100 184  90
134  98  44
119 136 129
->
 90  98 119

 91  95  95 123  90
163 213 174 105 200
191  82 176 195 156
->
 90 105 176

106 135  91
 98 150 101
 80  47 167
 98 138  77
128 110 101
->
 91 150  80

195 223 126 220
 59  35 134  37
 94 124 187 123
->
220 134 124

 67 127  81 133
120  97  47 138
120 116  72 138
->
133  47 116

186 209  83
 39  88  79
 91 197 132
142 153  23
130 156 224
->
83 88 91
---
201 101 137 108 168 165 110 112 204
189  64  87 123 142  61 161 146 150
147  84  20 140 123 152 143 143 157
203 170 113 204 139 169 142 104 129
111 160 193 169 138 138  85 203 161
201 131 138 205 134  99 170  86 125
 63 101 176  63  88 152 142 153  90
 77 112 131 134 148 107 232  93 144
->
204 150 157 129 161 125  90 144
112 146 143 104 203  86 153  93
110 161 143 142  85 170 142 232
165  61 152 169 138  99 152 107
168 142 123 139 138 134  88 148
108 123 140 204 169 205  63 134
137  87  20 113 193 138 176 131
101  64  84 170 160 131 101 112
201 189 147 203 111 201  63  77

 44  60 193  69 223 170 156
 57 178  73  51 124  60  54
->
156  54
170  60
223 124
 69  51
193  73
 60 178
 44  57

 92 158 214 174 165 158 127 127 138
163  95  36  87  90 106 128 131 122
115  82  38 160 113 192 119 145 148
157 158 173  88 128  69 139 118 113
154  91  33 108  96 133 127 137 129
145  87  31 121 100 150 125 140 134
->
138 122 148 113 129 134
127 131 145 118 137 140
127 128 119 139 127 125
158 106 192  69 133 150
165  90 113 128  96 100
174  87 160  88 108 121
214  36  38 173  33  31
158  95  82 158  91  87
 92 163 115 157 154 145

 90 157  60 176 221  28  84 115
 63 181 190 207 184  20 231 195
168  66  17 184 103  90  78 139
 61 190  18 183 202 155  90 112
109 120 117 151  36 197 181 168
 39 110 121  27  46 148 184  46
 98 138  98  32 166 114 166 196
187  99  89 170  88  25 198  61
 68 238 213  86  81 148 172 222
->
115 195 139 112 168  46 196  61 222
 84 231  78  90 181 184 166 198 172
 28  20  90 155 197 148 114  25 148
221 184 103 202  36  46 166  88  81
176 207 184 183 151  27  32 170  86
 60 190  17  18 117 121  98  89 213
157 181  66 190 120 110 138  99 238
 90  63 168  61 109  39  98 187  68

152 207 164  97 191  65  87 109  44  46
170 193 175 125 192  65 115  90  55  61
160 206 171 107 193  63  95 101  44  48
 57  90  64  86  63 193  97 197 175 163
->
 46  61  48 163
 44  55  44 175
109  90 101 197
 87 115  95  97
 65  65  63 193
191 192 193  63
 97 125 107  86
164 175 171  64
207 193 206  90
152 170 160  57

180  51
 75  76
153  54
207  90
147  50
124 201
208 100
 42 182
167 190
192 171
 48 124
->
 51  76  54  90  50 201 100 182 190 171 124
180  75 153 207 147 124 208  42 167 192  48
---
 68  51  73 109
117 111 138 107
 98 123 110  59
107  96 131 104
158 194 143 111
 72 107  68  40
159 149 102 232
 72 109  68  40
124 135  83 152
->
109  68  51  73
107 117 111 138
 59  98 123 110
104 107  96 131
111 158 194 143
 40  72 107  68
232 159 149 102
 40  72 109  68
152 124 135  83

147 112 134 210 117 183 179  78
147 119 133 212 112 186 180  75
147 115 134 211 115 184 180  76
148 109 135 208 119 181 178  79
147 104 136 204 122 176 175  82
146 103 136 202 124 174 174  84
->
 78 147 112 134 210 117 183 179
 75 147 119 133 212 112 186 180
 76 147 115 134 211 115 184 180
 79 148 109 135 208 119 181 178
 82 147 104 136 204 122 176 175
 84 146 103 136 202 124 174 174

112 154 101 223 192
 60  37  64 108 103
108  52 117  34  62
 81  63  81 109 110
 61  78  53 191 157
187 192 191 109 121
161 136 173  60  88
170 125 186  16  61
166 207 160 190 174
121  80 128  61  80
->
192 112 154 101 223
103  60  37  64 108
 62 108  52 117  34
110  81  63  81 109
157  61  78  53 191
121 187 192 191 109
 88 161 136 173  60
 61 170 125 186  16
174 166 207 160 190
 80 121  80 128  61

 39 127 132 133 131
 37 129 128 132 141
181 130 128 146 135
187 139 129 146 135
->
131  39 127 132 133
141  37 129 128 132
135 181 130 128 146
135 187 139 129 146

115 126  28  88 160 200
118 128  35  92 160 193
121 124  22  86 161 204
120 128  29  90 160 196
->
200 115 126  28  88 160
193 118 128  35  92 160
204 121 124  22  86 161
196 120 128  29  90 160

 96  80 170 240
 96  93  72 138
 96  29  76 223
 96 146  74  85
 96 172 183 119
 96 121 174 170
->
240  96  80 170
138  96  93  72
223  96  29  76
 85  96 146  74
119  96 172 183
170  96 121 174

 74 102 185
194  70 186
 79  91 200
 65 191  60
 65  85 218
 59 183  73
 36 182  86
 56  92 207
208 157  56
175 169  49
->
185  74 102
186 194  70
200  79  91
 60  65 191
218  65  85
 73  59 183
 86  36 182
207  56  92
 56 208 157
 49 175 169

182 212
110 133
238 234
->
212 182
133 110
234 238
